In the rows, zero is written as 128.
The rows of X fall into a few groups, and each row is roughly a mix of its group's hidden directions.
X, 147 rows:
[[114 159 132 104  74 115  91 119 107 164]
 [147 119  68 175 136 127 135 150 160 117]
 [117 158 125 136 124 129 145 203  96 122]
 [119 119 104  81 139 137 116 145  98 188]
 [151 137 109 147 165  74 172 127 147 115]
 [116 150  64 114 163 127 110 107 136  94]
 [154  94  98 120 166 134 115  71 148 127]
 [129 121 168 153 163 154 172 148 127  90]
 [ 80 154 176 162 122 113 127 157 150 122]
 [122  56 113 101 152 152 105 132 132 119]
 [115 155 177 163 141 171 108 102 148 132]
 [ 93 152  86 113  81 133 129 106 121 167]
 [ 89 113 165 135 115  89 160 122 114 173]
 [138 140 153 154 133 144 124  73 166  86]
 [148 109 100  70 107 164 130 147 118 159]
 [110 114 163 185 107 130 165 148 150 149]
 [170  90 128 125 172 161 140 109 132  92]
 [116 127 120  89 103 128 127 106  74 176]
 [155 144  91  83 129 122  93  99  90 119]
 [138 131 158 135 162 171 108 108 182 109]
 [173 118 183 124 117 125 135 122  85 155]
 [ 95 129 115 160  80 152 152 168 112 148]
 [101 113 115 110  96  89 103 127 112 185]
 [ 80 127  89 123 150 122 131  99 114 179]
 [108 107 136 150 137 158 144 173 178 159]
 [150 102  74 155 160 153 134 110 160 110]
 [109 122 111  82  84 157 137 129 118 176]
 [ 97 146 132 161 147 137 162 157 185 131]
 [167 142 156 101 164 141 122  85 134  90]
 [106 134  75 148 188 116 142 121 144 134]
 [119 163 175 144 141 160 147  91 153 156]
 [119 125 159 169 105 127 158 181 128  95]
 [138 130 182  91 116  95 126 125  82 111]
 [ 69 109 107  95 122 136 120 159 157 102]
 [ 76 126 157 159 160 141 164 117 148 106]
 [116  92 106  92  82 139 108 151 104 160]
 [130 120 110 103  99 113 140 158 132 198]
 [128 155 145 183 140 140 185 112 128 113]
 [109 143 156 190 137 148 157 111 160 115]
 [144  89  85 111 123 166 152  86 113 139]
 [161 165 107 106 115 142  86  81 112 134]
 [ 86  99 115 110 165 135 150 116  75 131]
 [137 102  70 159 152 151 135 104 160 114]
 [ 96 137 166 178 127 168 114 134 104 153]
 [155 126  92  86 149 159  98 125  95  97]
 [110 169 153 115 100  72 131 148 113 154]
 [119 109 178 162 174 132 158 145 138 102]
 [144 131 177 132 144 129 141  96 169  81]
 [140 109 154  87 102 103 139 148 105 181]
 [110 135 129 159 117 158 169 186 104 121]
 [122 105  58 108 124 151 144 120 128  92]
 [160  79 151 135 153  89 129 120 101  96]
 [164 151  75 115 104 102  92 127 141 151]
 [166 114 106  74 123 136  92 162 117 112]
 [112  94 179 101 100 122 143 139  84 144]
 [ 97 176 161 124 105 175 107 109 131 143]
 [ 91  86 167 169 127 105 145 146 147 141]
 [119 113  69  98 107 105 120 100  96 152]
 [127 148 171 157 145 142 159 163 142  81]
 [120 109  76  84 147 125  86 123 155 136]
 [119 124 155 148 159 154 186 122  90 148]
 [ 57 124 171 125 113 127 145 111 142 143]
 [149 150  87 160 112  85 116 152 161 105]
 [164 139 130 154 179  93 164 122 153 116]
 [116  94 136 131 121 191 150 132  96 162]
 [ 88  98  86 120 141 102 146 137  98 167]
 [123 146 107 138 146  85 141 175 143  79]
 [139 168 150  78 124  91  90 128 108 134]
 [ 91 137 154 131 154 112 151  73  99 153]
 [123  66  85 120 119 164 115 103 124 128]
 [ 98 156 145  98  79 109 135  96  92 132]
 [113  49 113 115 111 144 139 150 125 137]
 [145 105 118  83 124 102  73 156 120 151]
 [151 108 201 109 152 130 146 151 126 121]
 [143 131  54 123 142 119 100 119 158 145]
 [181 118 105 115 141  95 131 131  72 127]
 [118 154 158  73 140  94 109  87 123 130]
 [ 91  82 148  97 115 177 118 148 127 118]
 [148  96 111 109 186 113 101  90 125 143]
 [ 96 114 102  82 102 121  90 165 149 118]
 [137 148 169  92 132 140 102 130 166  80]
 [129 140 190 119 162 105 148 158 119  97]
 [ 99 138 135 139  96 136 155 185  89 145]
 [121 194 127 149 129 117 131  73 131 138]
 [156 147 151  74 122 117  99  95  95 113]
 [138 112 187 123 127  93 131  99  99  93]
 [150 114 184 115 136 166 130 148 125  82]
 [156 107 178 127 160 132  96 112 157  94]
 [121 149 159 159  72 128 122 114 163 161]
 [119 154  83 113 144 102 146  72 111 148]
 [123 131 114 118 178 112 143  86  74 117]
 [132 164 177 149 143 129 139 142 162 175]
 [138 128 100  72 112  94 105 116  83 125]
 [ 99 101 122 141 159  99 110 157  99 178]
 [145  88 117 129 165 113 169 127 134  76]
 [136 128  86 110 117 170 101  84 103 102]
 [151 110 106 154 167 144 150 122 171  85]
 [128 135 203 142 124 149 142 121 145  94]
 [ 97 137 170 146 130 130 147 182  88 140]
 [120 137 111 125 109  53 132 134 122  89]
 [ 94 135 125 146 156 145 177  90 145  93]
 [128 119  80 105 121 140 126 102  92 183]
 [121 131 112 152 154 164 173  73 121 138]
 [139 160 103 105 192 115 109 100 146 125]
 [115 133  73  83 115 104 105 138 115 164]
 [153 142  74 112 148 103  77 117 146 134]
 [142 100  86 109 135  82 176 152 132 127]
 [143 113 136 106 139 141  67 128 180 108]
 [145 137 149  72 152 100  99 105  94 143]
 [138 123 102  79 145  82 136 166  99 136]
 [130 110  97  85  96 150  98 128  81 147]
 [150  96  84 108 147 139 166 165 156 136]
 [125  68 121 147 168 150 144  91 125 146]
 [116  89  80 125 111 182 111 105 125 125]
 [120  73 144 147 134 149  92 145 117  82]
 [ 98 144 106  95 132 122 156  89  87 163]
 [107 129 147 114  81 162 102 115 135 181]
 [122 167  52 126 118 136 134 119 146 138]
 [102 120 189 117 162 116 159 118 116  96]
 [118 121  79 123 153 152 106 120 187 112]
 [ 99 100  93 102 110 158 124 162 125  82]
 [131 138  65 114 147 103 118  97  91 149]
 [122  94  96  88 104 181 138 128 129 155]
 [121 170 145 169  85 160 162 135 120 142]
 [114 149 189 119 107 153  96  99 101 132]
 [108 104 140  97  85 163  87 130  93 132]
 [155 123 171  90 136 142 110 164 158  94]
 [177 133 159 172 105 155 139 129 118  94]
 [149 101 126 106 200 115 115 108 109 135]
 [141  86 121 107 186 133 134 108  89 147]
 [153 143 128 134  73  96  84 112 145 103]
 [159 115 124 119 172 167 116  72 116 123]
 [152 154  73  93 134 127 116 160  91 132]
 [132 103 110 102  97 147  89 174 118 165]
 [ 99 142 113  84 187 118 125 154 152 137]
 [159 143 155 107 165 135  97  75 135 108]
 [168 108 149 114 153 106 143  83  95  97]
 [ 91 166 123 157 118 156 121  79 158 114]
 [115 144 107  96  83 115 111 144  87 170]
 [124 148  66 116 132 143 112  84 157 147]
 [167 123 135 157 175 136 128  76 151 116]
 [192 163 153 149 127 131 117  91 120 131]
 [114 146 101 101  88 106 104 151  94 170]
 [126 125 154 139  79 154 117 164 175 105]
 [147 147  57 138 133 140 130 171 131 111]
 [129 141 174 127  90  90 111 115 134  79]
 [139 124 101 134 154 155 123 100 125  58]]

One row of each group comes first, with its name. Which group is each row after those in?
[118 103 154 158 114 180 175 106 131 115]	<97>
[121 107  92 118  86 117  79 123  85 131]	<61>
[144  97 137 159 157 143 121 124 174  77]	<100>
[ 99 152  88 131  94 101 114  90 130 166]	<84>

[147 119 117 105  74  96 114 131  90 164]	<84>
[162 122  97 176 111 124 140  72 123 118]	<100>
[139 113 148 135 153 164 187 142 115  90]	<97>
[162  98 155 129 173 143 149 168 158 120]	<61>
[154 120 161  90 174 118 113  81 120 118]	<97>
[158 149 130 153 173  89 151 100 134  93]	<61>
[163 182 136 106 124 126 108 117 154  81]	<97>
[160 151 103 139 173 132 138 108 138  73]	<61>
[148 114 208 140 126 141 151 136 118 133]	<84>
[124 165 104 169 136  91 134 108 176 144]	<84>
[123 112  84 110 130 136 135 154  71 167]	<97>
[126 168 110  86  98 110  96 116 117 171]	<100>
